[[154 115 139]
 [110 157 142]
 [140 104 156]
 [138 100 116]
 [106 123 119]]
=>
[[154 115]
 [110 157]
 [140 104]]

[[126 132 131]
 [122 125 129]
 [118 154 139]
 [127 134 128]]
=>
[[126 132]
 [122 125]
 [118 154]]

[[105 138 132 127]
 [145 115 118 128]
 [118 127 107 132]
 [136 118 123 112]]
=>
[[105 138]
 [145 115]
 [118 127]]

[[124 134]
 [154 143]
 [102 117]
 [106 107]]
=>
[[124 134]
 [154 143]
 [102 117]]

[[130 105 126]
 [142 138 115]
 [138 132 118]
 [134 115 122]
 [130 144 128]]
=>
[[130 105]
 [142 138]
 [138 132]]

[[102 124 123]
 [119 125 102]
 [107  98 138]]
=>
[[102 124]
 [119 125]
 [107  98]]

[[143 129 120 133 129]
 [120 128 121 151 106]
 [152 101 146 106 158]]
=>
[[143 129]
 [120 128]
 [152 101]]

[[127 125 150]
 [137 117 109]
 [135  99 116]]
=>
[[127 125]
 [137 117]
 [135  99]]

[[151 117 128]
 [148 121 127]
 [151 117 128]]
=>
[[151 117]
 [148 121]
 [151 117]]
---
[[116 124 134 146]
 [117 124 136 153]
 [134 127 135 141]
 [135 125 138 145]]
=>
[[117 124 136]
 [134 127 135]]

[[114 131 143]
 [143 108 121]
 [117 147 152]]
=>
[[143 108 121]
 [117 147 152]]

[[113 119 145 104]
 [130 142 144 155]
 [113 121 145 101]]
=>
[[130 142 144]
 [113 121 145]]

[[128 148 120 102]
 [131 136 135 113]
 [143 143 133 119]]
=>
[[131 136 135]
 [143 143 133]]

[[150 115 114]
 [135 117 121]
 [114 137 134]]
=>
[[135 117 121]
 [114 137 134]]

[[137 100 126 127 135]
 [114 131 127 100 120]
 [141 149 122 142 133]]
=>
[[114 131 127]
 [141 149 122]]
---
[[112 145 119 138 130 125 132 137 119 141 130 129 144 138 137]
 [144 135 117 117 138 132 137 115 135 139 128 135 143 125 148]
 [123 144 130 142 134 124 135 131 132 139 124 121 132 131 134]
 [130 115 127 105 138 125 140 113 134 126 118 112 107 115 150]]
=>
[[144 135 117 117 138 132 137 115 135 139 128 135 143 125 148]
 [112 145 119 138 130 125 132 137 119 141 130 129 144 138 137]
 [130 115 127 105 138 125 140 113 134 126 118 112 107 115 150]
 [123 144 130 142 134 124 135 131 132 139 124 121 132 131 134]]

[[125 137 126 147]
 [134 130 150 126]
 [144 112 134 117]
 [129 146 142 143]]
=>
[[125 137 126 147]
 [144 112 134 117]
 [129 146 142 143]
 [134 130 150 126]]

[[138 117 127 135 125 129 128 129 117 133 130 130 132]
 [146 109 125 147 129 129 141 127 106 153 146 126 132]]
=>
[[146 109 125 147 129 129 141 127 106 153 146 126 132]
 [138 117 127 135 125 129 128 129 117 133 130 130 132]]

[[138 135 139 134]
 [124 131 108 106]
 [137 130 144 137]
 [128 128 129 131]
 [123 130 109 107]
 [125 127 133 145]
 [137 135 138 134]]
=>
[[124 131 108 106]
 [123 130 109 107]
 [128 128 129 131]
 [125 127 133 145]
 [137 135 138 134]
 [138 135 139 134]
 [137 130 144 137]]

[[135 133 132 110 142 113 135]
 [122 124 109 105 138 114 119]
 [157 135 144 126 130 125 155]
 [132 141 135 135 135 134 154]
 [133 133 136 126 115 140 140]
 [141 137 128 118 129 143 137]
 [140 118 114 134 112 137 136]
 [135 132 139 151 131 158 126]
 [146 128 125 115 127 130 143]]
=>
[[122 124 109 105 138 114 119]
 [140 118 114 134 112 137 136]
 [146 128 125 115 127 130 143]
 [141 137 128 118 129 143 137]
 [135 133 132 110 142 113 135]
 [132 141 135 135 135 134 154]
 [133 133 136 126 115 140 140]
 [135 132 139 151 131 158 126]
 [157 135 144 126 130 125 155]]

[[130 129 132 128 128 127 131 124 129 129 141 131 124 130 124 124]
 [126 127 128 124 128 132 131 125 132 128 125 128 125 148 129 129]
 [127 127 131 124 127 123 129 129 132 129 125 141 125 154 128 136]
 [126 121 127 127 126 125 130 128 135 128 124 126 127 126 131 126]]
=>
[[126 121 127 127 126 125 130 128 135 128 124 126 127 126 131 126]
 [126 127 128 124 128 132 131 125 132 128 125 128 125 148 129 129]
 [127 127 131 124 127 123 129 129 132 129 125 141 125 154 128 136]
 [130 129 132 128 128 127 131 124 129 129 141 131 124 130 124 124]]

[[118 115 115 124]
 [101 104 124 157]
 [127 122 104 113]]
=>
[[127 122 104 113]
 [118 115 115 124]
 [101 104 124 157]]

[[140 129 128 122 139 121 127 128]
 [107 106 126 127 107 128 130 115]
 [125 131 127 117 120 114 127 139]
 [114 128 131 136 117 128 128 134]]
=>
[[107 106 126 127 107 128 130 115]
 [125 131 127 117 120 114 127 139]
 [140 129 128 122 139 121 127 128]
 [114 128 131 136 117 128 128 134]]
